-1.275	0.531	1.017
-0.963	-0.103	3.285
2.179	-0.888	-2.275
-1.590	-1.869	4.999
-2.441	-0.997	-1.386
0.860	-1.061	-0.183
-2.879	0.470	-1.309
-1.008	0.199	-0.398
-0.607	1.029	-5.288
3.102	2.318	6.569
1.831	0.776	2.798
-1.698	-0.827	-0.682
|
3.102	2.318	6.569
2.179	-0.888	-2.275
1.831	0.776	2.798
0.860	-1.061	-0.183
-0.607	1.029	-5.288
-0.963	-0.103	3.285
-1.008	0.199	-0.398
-1.275	0.531	1.017
-1.590	-1.869	4.999
-1.698	-0.827	-0.682
-2.441	-0.997	-1.386
-2.879	0.470	-1.309

-0.249	-2.846	-0.768	-0.788	-2.859	1.262	-0.165	0.058
0.119	5.132	-0.178	0.176	0.420	4.731	3.537	-0.370
4.154	-1.574	0.202	0.048	-0.172	1.553	4.411	0.464
-0.179	2.222	0.364	1.001	-0.870	-1.873	-3.035	-0.326
0.272	2.161	0.250	0.398	1.648	2.207	3.016	-0.480
-0.653	-1.107	2.112	0.682	-1.709	0.834	-0.531	-0.060
-0.150	-2.811	2.636	0.211	-0.536	-0.679	2.460	-0.235
0.927	0.376	-2.389	0.798	-2.729	-0.051	6.114	0.101
|
4.154	-1.574	0.202	0.048	-0.172	1.553	4.411	0.464
0.927	0.376	-2.389	0.798	-2.729	-0.051	6.114	0.101
0.272	2.161	0.250	0.398	1.648	2.207	3.016	-0.480
0.119	5.132	-0.178	0.176	0.420	4.731	3.537	-0.370
-0.150	-2.811	2.636	0.211	-0.536	-0.679	2.460	-0.235
-0.179	2.222	0.364	1.001	-0.870	-1.873	-3.035	-0.326
-0.249	-2.846	-0.768	-0.788	-2.859	1.262	-0.165	0.058
-0.653	-1.107	2.112	0.682	-1.709	0.834	-0.531	-0.060

0.226	-0.198	-2.265	2.381	3.275	-1.874	3.414	-3.658	-3.120	2.293	-1.595	0.511
2.150	0.918	-3.737	2.917	5.034	-1.631	2.893	-4.868	-2.623	3.877	-0.700	1.599
4.647	4.548	-4.193	2.938	0.673	2.580	-0.733	-0.871	1.129	2.689	3.305	4.552
|
4.647	4.548	-4.193	2.938	0.673	2.580	-0.733	-0.871	1.129	2.689	3.305	4.552
2.150	0.918	-3.737	2.917	5.034	-1.631	2.893	-4.868	-2.623	3.877	-0.700	1.599
0.226	-0.198	-2.265	2.381	3.275	-1.874	3.414	-3.658	-3.120	2.293	-1.595	0.511

0.025	-0.357	-0.036	4.209	-2.064	0.202	-0.854	-5.936
1.264	-0.489	-0.299	0.043	-1.733	-1.988	-0.206	2.633
-0.632	-0.057	-0.523	-3.285	-2.526	2.664	-1.842	1.822
-0.079	2.001	0.756	2.810	-0.640	2.391	-0.720	0.881
0.865	2.097	0.893	-1.862	1.035	0.430	0.649	1.573
0.303	-0.089	0.323	-0.188	0.033	0.258	0.747	-0.231
|
1.264	-0.489	-0.299	0.043	-1.733	-1.988	-0.206	2.633
0.865	2.097	0.893	-1.862	1.035	0.430	0.649	1.573
0.303	-0.089	0.323	-0.188	0.033	0.258	0.747	-0.231
0.025	-0.357	-0.036	4.209	-2.064	0.202	-0.854	-5.936
-0.079	2.001	0.756	2.810	-0.640	2.391	-0.720	0.881
-0.632	-0.057	-0.523	-3.285	-2.526	2.664	-1.842	1.822

0.064	4.688	4.817
-0.170	4.987	5.355
-0.201	3.930	4.357
-0.098	5.021	5.324
|
0.064	4.688	4.817
-0.098	5.021	5.324
-0.170	4.987	5.355
-0.201	3.930	4.357

1.847	1.047	2.328	-0.993	-1.416	1.058	-4.742	-2.092	-2.511	0.739	-2.244	2.533	-0.193	1.140	-3.228	-1.178
2.546	0.228	-1.171	3.613	1.623	3.928	-1.058	0.325	-4.465	1.432	0.262	0.646	3.250	1.426	-1.167	-0.979
0.327	-0.549	3.158	-0.043	-2.862	-0.241	-2.630	-1.788	-2.355	0.350	-2.854	1.942	0.716	0.996	-0.302	-2.052
-1.438	-1.644	3.694	-0.058	-2.496	-0.281	0.719	0.075	-2.030	1.110	-2.433	3.082	1.323	0.882	2.317	-2.753
-0.470	-1.286	4.359	-0.814	-2.213	-1.109	-0.219	-0.885	-1.371	0.647	-1.582	0.166	2.198	-0.526	0.832	-1.571
2.634	-0.142	-2.338	1.555	1.693	5.609	-1.442	0.532	-5.426	1.409	-0.458	1.783	2.178	2.207	-1.696	-0.060
|
2.634	-0.142	-2.338	1.555	1.693	5.609	-1.442	0.532	-5.426	1.409	-0.458	1.783	2.178	2.207	-1.696	-0.060
2.546	0.228	-1.171	3.613	1.623	3.928	-1.058	0.325	-4.465	1.432	0.262	0.646	3.250	1.426	-1.167	-0.979
1.847	1.047	2.328	-0.993	-1.416	1.058	-4.742	-2.092	-2.511	0.739	-2.244	2.533	-0.193	1.140	-3.228	-1.178
0.327	-0.549	3.158	-0.043	-2.862	-0.241	-2.630	-1.788	-2.355	0.350	-2.854	1.942	0.716	0.996	-0.302	-2.052
-0.470	-1.286	4.359	-0.814	-2.213	-1.109	-0.219	-0.885	-1.371	0.647	-1.582	0.166	2.198	-0.526	0.832	-1.571
-1.438	-1.644	3.694	-0.058	-2.496	-0.281	0.719	0.075	-2.030	1.110	-2.433	3.082	1.323	0.882	2.317	-2.753

0.108	1.099	-0.106
1.109	3.512	0.484
-1.051	1.619	-0.561
0.622	2.419	0.064
-0.129	1.302	4.297
0.166	2.112	0.091
1.427	5.958	0.164
0.018	-1.761	0.001
-0.173	-2.796	0.000
|
1.427	5.958	0.164
1.109	3.512	0.484
0.622	2.419	0.064
0.166	2.112	0.091
0.108	1.099	-0.106
0.018	-1.761	0.001
-0.129	1.302	4.297
-0.173	-2.796	0.000
-1.051	1.619	-0.561
---
3.121	-2.813	3.032	-5.108	-4.809
2.564	-2.143	2.468	-3.980	-3.866
2.996	-2.926	2.948	-5.214	-4.863
|
3.121	-2.813
2.564	-2.143
2.996	-2.926

1.436	-4.676	-6.270	1.992
-6.556	-0.380	0.882	2.047
1.981	-1.907	-1.746	-6.000
-4.230	6.611	-2.459	-2.065
0.641	-0.322	-3.029	0.921
|
1.436	-4.676
-6.556	-0.380
1.981	-1.907

-2.551	4.008	2.272
5.441	-1.875	3.999
-2.167	-5.728	2.031
|
-2.551	4.008
5.441	-1.875
-2.167	-5.728

-2.489	1.973	3.338	1.331	-2.433
-1.188	0.949	1.676	0.597	-1.077
-0.500	0.836	-3.174	-6.732	3.953
-0.197	0.668	-2.058	-2.981	0.839
-0.183	0.676	-2.085	-3.235	0.916
|
-2.489	1.973
-1.188	0.949
-0.500	0.836

1.766	-1.312	4.929
-5.141	2.107	-0.867
0.496	0.591	-6.173
-6.601	2.731	-1.313
5.198	-1.886	-1.050
|
1.766	-1.312
-5.141	2.107
0.496	0.591

3.796	3.708	-0.522	4.332
-5.910	-5.352	1.404	-6.075
5.066	4.672	-1.347	5.173
|
3.796	3.708
-5.910	-5.352
5.066	4.672

-1.951	4.011	-1.339	1.736
-2.629	3.279	-1.722	1.537
0.849	-4.960	-1.897	-3.891
-2.282	1.912	-1.317	-0.222
0.907	2.310	2.954	4.080
|
-1.951	4.011
-2.629	3.279
0.849	-4.960
